Here is a table of points, one per row:
[ 16 -21 -19 -40  31 -50 -30  -4 -10  10  60  23  -6 -15   8   3  -4   8
  53 -24  82  -2  -3   8  -2 -38 -32   7  46  61  47  55]
[  5   0 -11  48  48 -55 -50  -8  48  12  -9  -1  31  32  30 -62  45 -19
 -48 -17 -36   4 -12  27 -49 -37 -40  -8 -33 -39   3  11]
[-46  45  15  25  10   0  58  38 -25 -12  14  26  35  86  24 -10  -7 -61
 -26  -4 -10 -11  36 -22 -16  36  -5 -24  12 -25 -20  19]
[  6  45  46  55  14 -12  -9  48 -28   6   5  14 -49 -15 -11 -23  -7 -21
  11  15 -26 -69  54 -27  -6  -6 -60 -18 -34 -21  31 -25]
[-14 -21 -28 -34  -7 -29  -4  44  30  43 -53 -26 -15 -49 -51 -17 -27  46
  23 -14  33   4 -31 -53  32 -31 -15 -52 -30  10  -5 -33]
[  2 -34 -14 -28 -32 -12  -8  20  33 109  60  37 -28  62 -30 -20  13  14
  41   0  19  15 -25 -25 -36  36  -9  48   3  67 -23 -45]
[-43 -20 -29 -23  10 -25 -26 -41 -41 -10  13 -22   5  50 -29  71  19 -14
  28 -49  14 -15  18  36  29  59  48 -42 -13 -27  -8  21]
[-19 -10 -50 -21  -1 -11 -43  17 -39 -42  -1  17  -1  37  82  -8  -9 -10
 -49 -16  18 -34 -19 -16  62   2  20 -27 -33  16   8  34]
[  0  26 -97  52  13   9  -7  -6 -23 -48 -25   3 -14 -22 -12  -2 -19  12
  -8 -40 -39   4 -59 -36  14  24  39  49  -4  12  26  59]
[-14  14   1  43   3  -7   8 -67 -28 -28   8 -13  29 -28   7  18  37 -31
 -29  -8 -23 -10   9 -65  -6 -39 -23  29  52 -15 -23  35]
[-21   3 -14 -60  71  18  38  -8  64   8  -5 -18 -20 -47  69  10  17   4
  -8  13 -17  -9  16 -61 -76  -2  30 -19  -6  28  22  83]
[-48  55  31 -15 -39 -50  13 -23 -39  -7 -11 -36 -24  24 -45 -37  16  23
   1   3  11 -18  -7  19 -14 -26  16  41  12 -20 -24  11]
[ -5 -15  -4  62  13   9 -28   4  -2  55   0  35  49 -47  27  33 -27 -59
 -13 -30   9 -20  -7  -7 -27  34  28   5 -48  -5  10 -47]
[-13   5  -8  23 -72   0 -36 -11  14  10   3  23  29   1  66  44 -24  -5
 -40  30  -6  76  33   3  64  11 -24 -10 -55  20 -18 -30]
[-14 -36   4 -20 -37 -37  11 -53 -18  15 -11  16 -19  25 -22  25  -8  10
  38  45   6   6  33 -13 -50 -32 -62  15  13   8   5 -14]
[ -2   4 -38 -32  -2  38 -14  17  12  28  27 -52 -40  39 -61 -12 -29  19
  22  15  63  48   3  20 -38 -18  -6 -35 -54   6 -37  39]
[ 20 -45  81  14 -10   6  12 -27  38  31 -20 -52 -25 -19  -9   2 -41   5
 -37 -68  56 -31 -47  -6 -14  -5  -8 -50 -10 -18 -20 -35]
[  5 -19  14  34 -20  -6 -50 -21  36 -61  -6  -5 -20   0 -60  -5  -4  34
  44  -3 -50 -10 -18 -21  -5   9  45  21 -30  12  49  43]
[ 21   8  -3 -41 -55 -59 -15  14 -42 -46   2   1 -75 -49  -6  10 -49 -20
 -12 -19 -18  -4   3  84 -84 -12   0  -4 -25  22 -24  21]
[ 19   3  25 -35  -1  69 -32   1   0 -30 -49  -6 -11  25  39 -21 -47 -25
 -26 -30 -35  22 -22 -69 -31  -9  20   8   3 -14 -51 -39]
[ -1 -17 -18  11 -42 -18  42 -46   5   6  17  37  -4  -4  48  23  59  54
  17   9 -22  -7  50 -42 -57  -3 -24 -18   1  -7   9  -5]
[ 43  13   1 -35 -19  64  30  58   8  18  -5 -26  15  18  85  41  -7  16
   0 -37 -41 -13   2 -15   6  -2 -20 -16 -26 -66  32  21]
[-29  17   8   8  40  -7  26 -22 -29 -34  13  44  -5 -12 -17  28  39 -34
 -48  35 -17   4  -8 -31 -26 -30 -28  29  13  10  25  19]
[ 13 -42 -15 -61 -12  -6 -27  12  -4 -33 -68 -27  -2 -20  34  23 -25   8
  19 -20  93  40  47  63  -9 -28 -48  23 -38   0  -5 -70]
[ 49  -4  16   5  16 -13  58  62  58 -21  12 -31 -14 -10  -8   2  -2 -31
 -52  -9 -16   7  20 -27  13  33  83   9 -31  25 -34  -3]
[ -4  41  77  27  60   9  12 -67 -58  -7 -12   9  -3  53 -54 -31 -44 -11
  -7 -25  71 -14   9  30 -41  32 -52 -18 -32 -18  10  27]
[ 10 -40 -28 -65 -41  33   7  52  16  43   7 -46  13   4 -13  33  58  69
  18 -48   9 -26  -6  -3 -21 -14 -23 -62  44  27  39  21]
[ 12  59  -6  -3 -26 -71 -12 -15 -40 -22 -10 -22   0 -32 -44 -48 -11  -8
  24  28  26  -1   7 -13 -30 -73   2   0 -23   5  -8  19]
[ -3 -47  -4  18  24  41 -30  13 -31 -21 -66  55 -22  16 -19  55  47  10
   3  46   5   6   8 -19  12 -57   9 -26 -28  23 -26 -19]
[-11 -14 -61 -32  39  11  -4  -9  46 -29 -51 -39  -7  -3 -11 -22  -4 -31
  -1 -49  -4 -31  39 -41  26  38  29  13  -5 -42  21 -56]
[ 28   2  51 -15   6  10 -26 -50  -7 -16 -47 -12   1  -9   4   0  13 -12
  15  18 -31 -70   2  42  54  12   5 -43  21  31 -66  20]
[ -5 -34   1 -20 -30 -12 -42 -20 -39  56  35  31  19  32 -25  47 -49  -1
  21 -17  11 -29 -22  29  -2 -36  17  18  72 -15  40   1]
[-11 -10 -13  -4  21  34 -24 -13  10  -1  29  -1  30 -36 -15  31 -10 -37
 -51  10 -57  50 -42  27 -35  -4  17  -3  15 -25   9  -2]
[ -7 -25 -14 -49 -50  37  -4 -41  -7  21  -3  11  19  22 -59  -9 -45  13
  19   7  23 -23  -7 -39  47  32  24  23 -14  35   8 -27]
[-53  -9  43 -15 -16 -75   9 -15 -39 -29  15 -16   0  37  33  40  -2  79
  42 -15 -12 -31 -22   2 -37  25   0  64  -1   4   8   9]
[ 97  80  43  45  -1  37 -18 -33  49  32  15  39 -29  -3 -44 -23   1  -4
 -41  34   3 -33  -3  32 -58  18  19  56  24   5  45  36]
[ 14 -40   0  -8  29 -50  52 -26 -66 -26  -8   5   8  23   8   1   6  47
 -76  16 -19 -11  -4  45  31  31  24  62  28  62  44  11]
[-29 -33  -3  -5  28  40  58 -22  -7  77  23  47  59 -16   8 -68 -15 -31
  -7  -5 -36 -24  18  38  48   3  10 -11 -50   7 -34  13]
[-39   9  28 -17  -8 -71 -43 -35  22   0 -38  15 -49 -22 -54  29 -10   8
 -12  56   3  30 -25  22  39  55 -23  -3  62   1 -25  42]
[ 17 -44 -47  30 -39  24  21   3  -7 -11 -41 -39 -15   1  64  22  -7 -17
  59   4  -5 -62 -41   3  -6  13  46  -3  11 -35  21 -20]
[ 29 -39 -26  27  22  11  34 -25  20 -30 -31  46  -1  24  11  18 -20  30
  14 -41  37  51 -50 -14  -1   4  25 -77 -10   4 -42 -28]
[ 27  -1  14  40  36  -3  44 -31  30  23  14  13  -4  33  26 -11  -8 -50
  35 -55 -51  49  36  28  22 -39 -63  30  -9 -27 -35  26]
[-24   0  -9  -5 -19  46 -29  18 -26   1  19  -5  14 -12   6 -13  29  10
  51 -27 -15   7  43   4  32  21  79 -15   8  -2 -32 -36]
[-40  -9  -6 -30 -21  -6 -55  17   4 -21 -11 -61  19  68   3  54   7  12
  37  48  56 -35 -32   7 -14  34   8   6 -22  58 -27 -40]
[ -8  33 -46  14  14  -5   2 -45  13  27   4 -37  -1  15  28  -8 112  18
 -59  10 -44 -22  17  -9  13 -17 -27  80 -10  10 -34  18]
[-41  19   0 -40 -44 -14  -9 -42 -26  27 -22  63 -31  19  -4 -37  12  42
 -32   1 -18  26  -1  24 -41 -33 -22 -26  16  -4  35  24]
[ 33 -12  24  14 -35  29   9  26 -55  33 -17 -71  24 -21   9  -7 -42 -37
  30 -29  27  69  12 -32  43 -24  45  33  26  80  47  52]
[-51 -20  22  67   5  41 -10  66  42  23  36  50 -35   7  13  27  37  32
  29 -61  53 -40 -28  18  15 -24   3  34  32  48 -24 -10]
[ 24  -4 -13 -19 -38  24   1 -12  29 -34  31  35   3  -8   5 -49 -11 -43
 -28  -9  -3 -32 -34 -41 -12 -78  67 -35   1  -4  19 -42]
[109 112  24  -3  10 -44   3 -13  -3   8 -36  17  46  16  22  61  89 -28
   2  -5 -44 -18 -21 -13  12 -10 -27 -22  10 -23 -17  -1]
[ 61 -24  51  46  87  64 -15 -11 -22 -37  47 -22 -40  46  53  51  -9  36
   5  20 -17  44 -12 -64  34  -9  23 -10 -13 -32   8 -36]
[  6  -6 -41 -23  34  22  44  76  77  42  29  -3  -6  40   5  41 -16  14
  26  23 -47  -6  -6  33  22  15  14   2   8 -10 -25 -48]
[ -9  -6 -22  -1 -29   1  11 -42   9 -49  35 -40 -53  21  18  14  12 -15
  35  63  94  32  29  45  27 -36   0 -26  40  15   4 -18]
[ 46 -25 -35  31  -4  42  60  -7  -7 -12   1 -10  57 -65 -20 -17  -8  19
 -15   1   6   9  32  18  33   3  46  17 -15 -38 -28   3]
[-53   4  35  34  54  45  16  15   3  14   7 -51 -42 -66  15  -1   9  19
  12 -45 -19  13 -24  38  31  13  31 -52  10  36  -8 -78]
[-50   1   2  48  13   4   5  18 -12  38 -64 -39 -77 -11 -46  24 -32   5
 -25  -9  26 -26 -21   7 -18 -50 -19  36  17 -21 -25  23]
[ 63  30  11  18 -63 -17 -10   7  50 -16  36  48  21  40  -7 -35  24   7
 -44 -37 -24   2  -7  18  44  30 -45 -43  -5 -27  -5  28]
[-56  -4  28   4 -22  20  28  55  76  46  55  51  65  17  24  22 -12 -14
 -33  -7   9   1 -21   2 -10  -3  35  29  33 -40 -37  23]
[  8  26   3  30 -11 -29  10 -14 -16  -5 -20  39 -21 -29  13 -13  76 -23
   7  49  36 118 127  63  38  54  71   3  10 -68  23   6]
[  5 -67   1 -66   3  22 -21  81  -9  13  38   0 -22 -14 -51   9 -14 -18
  12 -15  63 -26   6  -9 -28  11 -28  -7  -5 -28 -26  -6]
[-16 -26  10  14 -26 -13  49  47  -9 -31   1  -9   3  23 -62 -11  18 -27
  -5   5 -30  20 -34  21 -59 -31 -57  -8  35  10  20 -41]
[ -1  16  13  18 -32 -68   4  -8 -29  26   6  63  63   0  10  15  46 -17
  14  -3 -50   0 -14 -22 -37 -12   3 -16 -63  17  -4  27]
[ 14 -29 -12  44 -29  51  56  50  -7 -28 -33 -20   0  -2   1 -56  32 -34
  11  77  33  15 -28 -14 -17  39 -28   3  15   2 -26  15]
[-67  26  14 -17 -40 -20 -26 -30   3 -31  42  10 -13 -24 -49 -42 -14  30
  40 -15 -17  15  17  64  11   3 -82   5 -20 -21 -12   8]
[-23  54  36  25  25   6  85  -4  43 -51 -31   7   5 -16 -34  -2  20 -49
 -18 -32 -27  14  11 -15 -29  -9 -58   2   3  74  93   2]
[ 15 -14 -33 -13 -13 -17  -6 -24  15  -5  58 -19   5 -42   7  -3 -36 -25
  29  21  -3 -20 -12 -35   0  17 -25 -10 -10   2 -29 -58]
[  8 -17 -67 -27  14  64  30  39  27  -3  -1 -18 -19  -2  -2  10 -36  -1
 -23  -1 -32  15  22  20  35  -1 -12  -9 -27 -22  -7 -15]
[ 30  57  17  44  37   9 -37  17 -24  50  31 -54   5   2 -28 -16 -71  10
 -59  -2 -45 -11  26 -20  -6 -44  16 -56   8   7 -23 -30]
[-27 -42  10 -27   2  21 -38  28  27 -23 -33 -26  -2  -7   5 -34 -49  -8
   8  17 -22 -17  40  38  54  33  51  14  65  84  60  43]
[ 17 -10  37 -60  24  30 -51   8 -28 -29 -10 -11  21 -31  19 -13  44 -55
 -12 -39 -31  -4 -47 -24  34 -11  27  60 -13 -50   5 -39]
[-12 -14 -18  15  -3 -62 -15 -37 -29  -3 -12 -16  -6 -15 -35  25  25  39
  66  83  24  12 -10  18 -13  -2 -49  -8  23 -42  45   4]
[  2  -5 -19  11   9 -29 -22 -13 -20 -25   7  -9  12 -54 -17 -17 -12  16
 -44 -16  -1  34  72  25  -3  78 -16  65  50  27 -22  16]
[-10 -43  22 -23   2 -54  -4  32  30  20   2   5   9   7  21 -25  -1  45
 -13  31  22  31   5 -18  59  30  33   6 -23 -74  14 -34]
[-34 -19 -41 -18  -3  32 -39  19  40 -10  30  12 108  37  22  13 -27   8
 -18   5  23 -12  13   0  16 -27   2 -26 -30  19  72  17]
[ 47  61 -24 -23  31 -12 -23  11  -9  -9 -28  47  58  40   6 -43 -60  12
   2 -14  23   4   6   6  -1  12  39  40 106  10 -13 -31]
[ 13  -2  -4 -10 -45  31  -8  15 -13  30 -46 -35 -42 -24  17 -29  -9 -54
 -25 -21 -18 -15 -54  -2  45  59   6  10  26  25  67  23]
[-14  32  -6 -15  41 -52  33 -35   1  30  50  20 -26 -33  15 -54  44 -46
  12  60 -31  25 -46  -2  12  -4   5 -15 -36 -35   0  11]
[  0 -22  21  45  32 -26 -45  -5 -47 -33   9   4  13 -23  29 -53  33  36
  -1  52 -32  11   7 -33 -39   7 -59 -52  -1 -14 -41  23]
[ 33  96  55  18  57  78  13  14   4 -14 -40 -10  51 -31  51  18  35  98
  67  60  35  30 -18  13  -2 -14  15   9 -39 -14  -3  -9]
[ -1  35  10 -12   9 -39  53  19 -12   0  26  34  -6 -58 -32  16 -56  12
   2  19  20 -71   0 -22  -4  13 -56   2   2 -34 -28   7]
Along one direction, these points spread out more than along any other. Take the direction at right angles to it along which they spread out most. Go by this last direction. How many in every 100 of the points above lie lower along it than each point below? Answers are rounded to whole numbers. More than half of the points above lie lower than the first one.
[-40  -9  -6 -30 -21  -6 -55  17   4 -21 -11 -61  19  68   3  54   7  12
  37  48  56 -35 -32   7 -14  34   8   6 -22  58 -27 -40] 99
[ -1  35  10 -12   9 -39  53  19 -12   0  26  34  -6 -58 -32  16 -56  12
   2  19  20 -71   0 -22  -4  13 -56   2   2 -34 -28   7] 61
[ 61 -24  51  46  87  64 -15 -11 -22 -37  47 -22 -40  46  53  51  -9  36
   5  20 -17  44 -12 -64  34  -9  23 -10 -13 -32   8 -36] 6
[  5 -67   1 -66   3  22 -21  81  -9  13  38   0 -22 -14 -51   9 -14 -18
  12 -15  63 -26   6  -9 -28  11 -28  -7  -5 -28 -26  -6] 95
[ 20 -45  81  14 -10   6  12 -27  38  31 -20 -52 -25 -19  -9   2 -41   5
 -37 -68  56 -31 -47  -6 -14  -5  -8 -50 -10 -18 -20 -35] 70
[ 14 -40   0  -8  29 -50  52 -26 -66 -26  -8   5   8  23   8   1   6  47
 -76  16 -19 -11  -4  45  31  31  24  62  28  62  44  11] 54
[ -5 -15  -4  62  13   9 -28   4  -2  55   0  35  49 -47  27  33 -27 -59
 -13 -30   9 -20  -7  -7 -27  34  28   5 -48  -5  10 -47] 23
[-12 -14 -18  15  -3 -62 -15 -37 -29  -3 -12 -16  -6 -15 -35  25  25  39
  66  83  24  12 -10  18 -13  -2 -49  -8  23 -42  45   4] 90
[ -1  16  13  18 -32 -68   4  -8 -29  26   6  63  63   0  10  15  46 -17
  14  -3 -50   0 -14 -22 -37 -12   3 -16 -63  17  -4  27] 20
[ 17 -10  37 -60  24  30 -51   8 -28 -29 -10 -11  21 -31  19 -13  44 -55
 -12 -39 -31  -4 -47 -24  34 -11  27  60 -13 -50   5 -39] 18
[-29  17   8   8  40  -7  26 -22 -29 -34  13  44  -5 -12 -17  28  39 -34
 -48  35 -17   4  -8 -31 -26 -30 -28  29  13  10  25  19] 25
[ -5 -34   1 -20 -30 -12 -42 -20 -39  56  35  31  19  32 -25  47 -49  -1
  21 -17  11 -29 -22  29  -2 -36  17  18  72 -15  40   1] 91
[ 13 -42 -15 -61 -12  -6 -27  12  -4 -33 -68 -27  -2 -20  34  23 -25   8
  19 -20  93  40  47  63  -9 -28 -48  23 -38   0  -5 -70] 98
[  6  -6 -41 -23  34  22  44  76  77  42  29  -3  -6  40   5  41 -16  14
  26  23 -47  -6  -6  33  22  15  14   2   8 -10 -25 -48] 45
[-24   0  -9  -5 -19  46 -29  18 -26   1  19  -5  14 -12   6 -13  29  10
  51 -27 -15   7  43   4  32  21  79 -15   8  -2 -32 -36] 53
[-13   5  -8  23 -72   0 -36 -11  14  10   3  23  29   1  66  44 -24  -5
 -40  30  -6  76  33   3  64  11 -24 -10 -55  20 -18 -30] 38
